In the data rows, 128 means zero.
Some points:
[ 84 105 177 144 130 103 111 110 106 196 193 136  77 116 119  85  76 100
 165 106 140  87 105 129 103 119  63 103 173 101 150 105 144 107 159 100
 141  90 181 199  82 119 222 111 129 124 130  95 113  88 148]
[134 133 155 184 141 141  83 118 113 168 169 122  99 144 229 141  99 126
 114 101 140  89 135 158  91  81 104  96 139 167 101  88 160  97 126 165
 103 123 170 226 136 101 169 117 101 104 131 110 136 127  98]
[102  95 183 165 110 118 106 121  99 197 163 126 124 100 212 111 144 108
 167 132 157  98  95 165 107 152 126 159 134  91 122 114 200 140 181 140
 132 136 191 114 117  99 142 120 101 108 139 127 113 118  78]
[ 87 112 155 158 119 187 114  89 105 138 128  83 113 114 217 116 128  76
 143  97 132  68 122  84 107  90 118  95 117 151 186 131 129  98 130 182
 106 125 165 223  95 124 111  93 126 113 121 119 138  89 134]
[109 120 143 104 223 103 105 136 109 141 138 150 101  90 132 122 136 109
 206 109 101 109 114 152 156 124 169 102  79  67 162 107 186 139 120 158
 129 116 197 199 119  80 156 214 107 165 199 106 100 125 168]
[158 168  91 125  96 131 136 114 133 127 131 134  91  98 197 187 222 126
  96 106 116 134 124 177  90  96 138 119  80 114 144  61 119 116 201 150
 130 108 180  85 106 112 122 129  97  95 100  75 167 150  90]
[110 163 121 168  93 158  80 131  84 143  98 116 110 130 146 183 146 133
  74 142 119 130 146 109 137 128 128 119 100  95 163  91 110 137 124 176
  90 109 116 146 140  74  86 120  72 178 111 118 175 116 124]
[ 91 128 125  82 105 117 249 100 105  80 104 197 113 133 149 184  87 102
 138 100 125 114 143 196 111 163 111  78 128 114 122 161 103 106 136 140
  89 111 129  93 151 119 114  76 151 124 128 174 199 201 143]
[185 114 111 114 175 158 177 186  80 113 133  85 134 114 104 114 154  90
 168 167 136 165 111 113 118 120 129 103 133 103 112 120  91 147 147 133
 118 105 118 121 195 204 108 117  90 117  92 116 134 106 215]
[166 111 123 112 150 127 112 170  88 108  71 105 130 111 122  85  88  99
 123 122  83 101 147 113 141 145 174 164  94  94 146  91  98 147 115 145
 134  94  82  89 179 114 102 124 102 143 130 127 131 141 158]
[168 175  82 107 117 108 130 131 140 129 126 127 120  71  80 165 104 116
 126  93 131 103 156 137 139 162 138 145 215 139 142 129 141 157  84 121
  96 149 112 144  98 115 100  94  96 154 115  94 157 156 105]
[169 101  96 117 103 127 153 140 108 124 110 102 120 102  90  79 137  84
 109 116 138 140 130 111 150 166 123  71  94 123 118 113 155 113 121  87
 123 127 132 115 197 107 110 163 112 121 132 118 144 107 151]
[ 96 118 115  84 100 126 168 143 105 110 122 140 121 120  80  91 146 139
 104 102 121 139  94 144 108 193 146 150 160 127 113 142 157 137  81 116
 151 136 136 109 212  91 133 148 117 111 122 135  98  95  67]
[118 137  82 115 123 145 192 134 142 102 111 199 132 130 149 203 105  98
 107  91 131 101 184 121 153 120 152 131 208 110 183  75 201 146  99  81
 138 143 127 113 103 105 118 103 120 132 106 124 196 119 107]
[130 103  96 124 103 120  82  98 172 111 155 137 189 143 117  81 120 185
  99  50 111 137 159 123 214 146 107 248 138 121 130 118 108 147 142 117
 131 170 110 149 112 123 111 116 112 208  81 113 133 122 151]
[173 121 126 124 108 104 176 123 195 148 123 135 187 176  74 170 105 148
 110 127 117 198 141 134 138 147  91 173  77  72 140 187 117 192 111 122
 131  87  97 135 197 155 106 127 182 109  96 164  83 101 133]
[174 123  94 116 107 140 115 120 208  92 126 112 171 143 110 193 125 175
 103 140 136 166 118 116 132 164 163 106 173 104 133 202  88 148 148 131
 113  92 121 126 106 104 149 118 183  99 135 246 124 105 196]
[154  98  88 127 121 124 101 176 158 124 114 125 159 100 113 146 100 187
 100 139 122 171 103 133 102 155 125 110  92  98  99 152 117 110 120  87
 179 147 107 132 104 139 119 127 152 132 108 121  90 131  88]
[141 117 107 104 129 131 157 164 123 120 116 103 157 181 117 109 122 177
 117 161 149 137 139 120 159 130 129 187 113  98  96 195  97 145 110  90
  89 150 130 107 115 125 125 141 177  98 171  95 118 102  96]
[ 98 129 109 104 200 108 131 152 120 177 179 119 124 169 102 113 205 184
  83 195 161  83 145 127  92  76 147 181 100 129  88 132  98 116  98  89
 148 177  95  87 119 137 122 135 125 138 219 110 118 167 117]
[ 99 139 174  93 140 131 108 135 168  83 138 100 128  99 121  93 136 189
 112 170 134 116 132  96  89  96 117  93 146  92 119 156 123 118 128 158
 173 139 100  97 104 144 144  85 218 187  94 188 133 156 119]
[144 107 141 112 135 130 121 130 116 131  93 129  86 194  99 113 168 144
 116 163 117 125 124 120 127 103  90 102 136 207  78 125 144 129 181 157
 186 130  93 119  87 151  63 125 143  95 131 102  76 167 171]
[ 93 148 158 165 165 101 100  88 159  85 139 142 150 108  62 131 102  96
 175 169 142 101 128  85  98  94  69 159 130 167 107 175  97 104 115 119
 101 154  99  87 138 155 153 132 140 134 150 134  93 131 120]
[ 94 174 179 133  85 148  99 125 156 149 109 113 189 150 117  82 138  99
 187 168 117 185 105 129 152 100 182  87 124 238 105 142 115 102 109 138
 100 152  95 101 104 134 181 171 129 125 103 164  96 135  96]
[123 161 170 218 123 112  95  67 104 103 113 163  75 164 140 103 107 110
 159 133 122 204 102 106 182 128 162 119 117 255 139  86 100 102 115  99
 169 133 117  83  86 255 135 192 118  85 156 122 136 145 127]
Along one direction, these points spread out more than along any other. Take the direction at right angles to it along which they spread out most. Then take the direction at right angles to both along which they spread out most. Go by this last direction. For each point below, how far along it does it lie, from 0 to 99? 50 is the average, and the first point above lies past it. One standard deviation of the points above along it is 16.
[141 117 107 104 129 131 157 164 123 120 116 103 157 181 117 109 122 177
 117 161 149 137 139 120 159 130 129 187 113  98  96 195  97 145 110  90
  89 150 130 107 115 125 125 141 177  98 171  95 118 102  96] >> 66
[158 168  91 125  96 131 136 114 133 127 131 134  91  98 197 187 222 126
  96 106 116 134 124 177  90  96 138 119  80 114 144  61 119 116 201 150
 130 108 180  85 106 112 122 129  97  95 100  75 167 150  90] >> 29
[174 123  94 116 107 140 115 120 208  92 126 112 171 143 110 193 125 175
 103 140 136 166 118 116 132 164 163 106 173 104 133 202  88 148 148 131
 113  92 121 126 106 104 149 118 183  99 135 246 124 105 196] >> 51
[110 163 121 168  93 158  80 131  84 143  98 116 110 130 146 183 146 133
  74 142 119 130 146 109 137 128 128 119 100  95 163  91 110 137 124 176
  90 109 116 146 140  74  86 120  72 178 111 118 175 116 124] >> 40
[130 103  96 124 103 120  82  98 172 111 155 137 189 143 117  81 120 185
  99  50 111 137 159 123 214 146 107 248 138 121 130 118 108 147 142 117
 131 170 110 149 112 123 111 116 112 208  81 113 133 122 151] >> 63
[134 133 155 184 141 141  83 118 113 168 169 122  99 144 229 141  99 126
 114 101 140  89 135 158  91  81 104  96 139 167 101  88 160  97 126 165
 103 123 170 226 136 101 169 117 101 104 131 110 136 127  98] >> 54
[ 91 128 125  82 105 117 249 100 105  80 104 197 113 133 149 184  87 102
 138 100 125 114 143 196 111 163 111  78 128 114 122 161 103 106 136 140
  89 111 129  93 151 119 114  76 151 124 128 174 199 201 143] >> 23
